Each row is where one point has got to under a steady rotation. How many ticks took it there?
The counts run from 0 to 787.
[ 26 -12   3  18 -19 -11  -5  20  -6   4 -32  16 -25  -5  11  17  27  -6
  15   1 -41 -12  -9  43  34 -11 -14 -10  31  42 -14 -40 -17  28 -39  63
   6  16 -49  26 -24  21  -6  18  10  30 -19  15   8]
326
[-12   3 -18   4  -3 -19 -16  14  11  45 -18  -7 -12  21  -5  41  34  -1
  25  11 -27 -25 -24  57  25  23 -23  -2   8   4 -14   5 -31  28 -45  55
  29  25 -51  17 -43  20 -19  10 -11  10 -31   2 -29]
637
[-29 -43  12  -4  -2   7 -29  29 -14  23 -20 -32  37  38 -18  53  10 -35
  40   5 -24 -18  -6  46  15  29 -40 -10  57 -10 -14 -31  -8  21 -10  16
  25   9 -37   3 -40  -1 -15 -19   8 -10  -2   0  16]
434
[ 16   2   6  25  -1  -1  10  14  15   4 -27   1 -31   3 -28  17  51 -30
 -11  19 -19 -34  30  19  33   8 -13  -3  51  35 -22 -49   7   7 -49  61
  25  32 -51   9 -28  12  -9  -7   3   4 -34  23 -24]
531
[-11 -43 -18  11  23 -26  11  17  16  29  -2  37   8  21  -9  53  32 -34
  -9  -3 -10 -12   4   1  19  -2 -30  -4  22  28 -32 -31 -13   9 -62  47
   8  11  15  37 -20  49   9 -15  15 -27 -43  11  31]
308
[  9 -40 -13  29  -9  12   8  24  11   7 -18  16 -32  16 -17  50  19 -39
   7 -19  15   3  19  28  36  15 -48 -18  25  24  -8 -37  -7   4 -62  40
  -2  27 -10  18 -17  41 -25 -38   2 -16 -23  31  57]
155
[ 13  -7 -13  -5  -6 -12   8  53 -14  35 -16 -15  18  51   7  48  28  -3
  26 -38 -15  -8   1  37   4  34 -44 -15  21  13 -18   0   2   2 -45  39
  36  20 -27  27 -29   4 -25  -6  40 -23 -30  17  16]
150
[ 48  -3   2  10 -31 -14   3  36 -34  28 -16  -1   7   8  -2  43  10 -10
  19 -26  -7  -5  20  31   5  13 -23 -16  36  41 -29 -20  20  -3 -56  55
  -8  -3 -35  14 -19 -12  -6 -10  42  -5 -26  28  32]
457
[  0 -13   1  44  14  -5 -20  31   4  13 -29 -25  -1   4  27  18  14 -21
  39  17 -25 -16 -31  22  23  -5 -32 -16  31   7   1 -59  21  27 -17  50
   0  51 -55 -17 -15  20 -10   0 -11 -18 -34   2   4]
119
[ -3 -38  15  11   2  -9 -31  57 -34  13  15 -21  25   8 -14  41  19 -26
  26  -9   0  15  -5  14  14   2 -31   8  58  -5 -21 -32  -9  13 -54  41
 -14 -16 -21  28 -28  33  -1  -2  17   5 -25   2  57]
102
[ 10  -8 -22  14  -4  -9 -10  23   9  39  -4  12   2  38  -9  61  15   2
  20 -31   2 -11  12  48  -5  42 -44 -20   7  13 -32   5  13   7 -60  52
  18  29  -5  14 -25  25 -24   0  14 -40 -39  15  14]
151
[ -5  -9  10   4  -8 -41 -11  10  -9  32   8  -1  13  32 -12  27  13  23
  21  -3 -16   8  -1  36   0  -6 -20   0  46  46 -45 -20   5  -5 -53  34
  21   0 -28  45  -5  46  -5  15  54 -23 -53  26  22]
614
[  9 -25   1  26  -9 -16 -17  38   9  -3 -24   1 -38  11 -12  27  50 -21
  10   7 -34 -17   8  10  45   8 -15  -6  36  21   9 -27 -10  20 -24  57
  16  -1 -54  12 -39  26 -32  -6 -13  19 -27   2  -5]
633
[  4 -45  -1   4  43  -6 -31   0   2  -1 -26  27 -13  25  -9  40  21 -16
  21  -7 -17  -8   7  25  38   9 -19  -4  64  25 -36 -60   4  11 -42  32
 -10  37 -10  19 -14  11  -2   6   0 -29 -53  21 -10]
374
[ -8 -22  -8   3 -15 -23 -19   8   2  40   5  -6 -10  -1 -38  53  26 -31
   6   8  -9 -13   4  24   7  -5 -33  33  15  16 -11 -12 -18   9 -80  47
 -24 -13 -22  38 -25  52  -1 -26  12   0 -44   8  20]
100
[  5  -2   9  -6   7  -5 -17  46  -6  22  -2 -10  16  37 -36  22  49  18
  24 -15 -38   0  26  33  -3  43 -25   6  52   9  -6  -1   0  13 -55  43
  42  19 -27  16  -2  23 -13  17  24  -8 -47  12   5]
691
[ -7 -20  -2  33  28  -4   2   5  25  11 -27   7 -20  32   7  38  30 -19
  14  -5  -6 -12  -7  18  24  23 -32 -28  27  19 -21 -55   4  11 -37  30
  35  66 -27  -1 -17  27 -20 -19 -19 -34 -32  17  -8]
221
[-37 -38   5  -4  10  -2  10  -4  25   9  -2  12  16   6 -39   6  22 -28
  -9  30 -26 -26  10  43  11  13 -27  -3  17  26 -18 -41 -24  22 -55  46
  26  29  -5  24 -19  66  -7  -6  28   3 -27  14  21]
539
[  7 -26  -1  29 -14 -22  -1  -1  24  17 -17  21 -16 -15 -11  13  37  -9
  15  30 -22 -41   9  14  10   2   0   3  19  26  -4 -32 -31  47 -56  68
   4  28 -40   7  -5  24 -10  -6   3  14 -48   2  -6]
184
[  4  -7  -1  21  -2 -27  -9  34   1  24  -5  -2   6  11 -26  49  35  -3
  -2  -9   9  -9  33  -2   7   6 -23   0  50  11 -17 -46  26 -18 -71  46
  15  23 -21  24 -28  51   8  10  22 -26 -33   9  19]
461
[-10 -40  19  16  53 -16 -14   2   0   7 -10  -2  -6  19   3  34   8 -39
  19  18 -17 -13 -13  12  23   9 -23  -2  47  23 -36 -60 -15  21 -39  15
  25  41 -32  10 -12  -3  -9 -29   5 -30 -38   7 -22]
375
[-16 -50   1  -1 -17  -8 -18 -10   2  26 -23  -3  -6  22 -23  50  -7 -47
  17   3 -14 -14  -7  36  37  -4 -36   0  51  36 -35 -50  -6  -8 -35  18
   0   5  -4  13 -16  33  -9 -32  10 -30 -18  21  25]
371
[-16 -25 -16 -20 -20   5 -29 -11  -2   8 -23  -1  19  30 -32  32  14 -29
  30  12 -23 -27  11  51  30  10 -19   6  35  29 -19 -27  -9  -2 -33  62
  -7  23  -6   5 -29  12  -7   8  46  -6 -41  34  24]
743
[ 11 -45 -24  35  -5 -26  27  28  23  10  -3  28 -11  44   9  35  29 -13
  25 -10 -12 -22   0  15  31  -9 -29 -33  29  19   0 -26   6  17  -3  58
   1 -12 -23  16 -11  13 -28  -4  12 -18 -45  27  45]
209
[-16 -57  21   2  36  23  -4  25 -22  -6 -17   2   9  15  -9  18  18 -38
   6  19 -25  -2  -9  25  30  18 -30 -14  46  27 -32 -49 -27  37 -28  13
  12  27 -35  29 -30   9 -13 -36  20   2 -17   2  16]
233
[-19 -53  15  31   7 -17   0  14  -3  20   6  13  -4   1 -14  17   8   1
  26   4  -4   5  -3  23  -6   8 -10   6  53 -16 -19 -52 -36  52 -44  34
  44   8 -28  13   3  18 -24 -17  -9   8 -40   4  21]
785
[ -8 -42   2   4  37  14 -29  24   2  10  -6  -5  19   8 -25  43  27 -13
   7  18  -8 -10  19  35  -7  51 -31  -5  14   6 -14 -26 -13  29 -61  16
  13  61 -19  24 -24  47 -21 -20  10  -8 -25 -14   7]
90
[-26 -46 -25   2  12 -13 -26   6  23  -4 -15   5  19  40   0  43   0 -21
  22  19 -28 -24 -14  45  27   2 -39 -28  30  41 -11 -37  15   6  -8  28
  -3  24 -13  10 -32  42  -8  -8  15 -37 -30  18  40]
64
[ 12 -35  15  14  13  12  16  39 -15 -10 -26  20  16  28   3  11  23   4
  27 -21 -30   1   3  43  19  29 -30 -36  58  23 -23 -40 -24  27 -27  29
  51  26 -41  15  -4  -7 -38  -5  18   1 -17  18  18]
80
[ 13  -4 -10  19  -4 -52 -14   9   6  27  -8  -6  -5  28 -12  58  11  20
  18  19  -1 -22  15  15  -3  -1  -5  -3  36  14 -12 -22  34  -3 -23  53
   3   2 -59  20 -40  11 -21  17  34 -30 -43  17   3]
59
[  7 -24 -10  51  15 -43 -18  -1  13  26   0  25 -33   9   9  31  20  18
  35  15 -19  -9 -10   3   9  -9  -7   7  32  18   4 -32  -5  31 -38  56
  -6  15 -43  16   2  33 -30 -11   7 -17 -74  35  16]
414
[-24 -35  -9  -4 -24   1 -31  14  12  29 -30 -29   6  31 -25  57  23 -52
  28  18 -39 -42  -1  39  34  19 -36  -1  37  11  -8 -21  -1  17 -12  26
   9  13 -33   9 -48   7 -16 -30   1  -6 -14   3  -2]
433
[ -8  -7   2  32 -37 -38 -32  11   8  41  -8  -7 -10  10  -1  42  11   5
  32   2 -12 -13   8  -3   5 -19  -3  23  38  14  -4 -50  -8   9 -57  53
  18   1 -17  11  -3  47   8   3  13 -21 -54   6   7]
114
[-16 -53   9  -5 -19 -13 -24  16  -2  21 -21   0  28  40   1  28  -9  26
  56 -10 -36 -16   1  42  -6  22 -17 -24  49  13   1 -31 -31  30  -7  23
  36  22 -20  20  -3  11 -14   2  23 -28 -31  14  24]
281
[ 25  -2 -16  31 -28 -27 -23   3  -3  53  -8   6  10  -6  11  31  -1 -15
  55   0 -24 -20 -31  45   5 -10 -33  -5  19  13 -22 -26   3  10 -60  61
 -11   3 -23  -8 -18  16  -4  17  -6  -9 -38  13  20]
111
[-11 -11  22  22  -4 -30  -1  17  -6  47 -14 -13  12   2  -5  36   7 -13
  11  12 -26 -10 -20  38  -8  23 -37 -10  22  18 -42 -24   1  25 -57  16
  56  23 -51  26 -20  35  -9 -20  -9 -16 -10  -5 -19]
21
[-24  -6  21  11 -23 -14 -34   8  12  25  -6 -25   5   2 -49  16  20 -26
  13  49 -41 -21   4  31   8  13 -18  14  28  13 -10 -49   0  26 -52  35
  21  17 -47   9 -25  60  -3 -21   4   4 -26  -8  10]
331
[  7 -32 -20  31  37 -20   0  10   6  29 -10  -3   1  25   2  57  23 -22
  30  18  21 -20 -19  31   8   6 -34  -9   5 -16 -23 -24  21  28 -20  56
 -19  24 -48   1 -35  -8 -34 -16   1 -23 -45   8  -4]
506
[-11 -37  10   3  23   5  -8  13 -13   2   4 -22  31  32 -43  28  -1   7
  27  14  13  -9  33  24  -1  31  -5   0  60 -14 -25 -47 -12  21 -33  52
  19  25 -29  13 -15   5 -22  11  62 -10 -49  26  25]
745
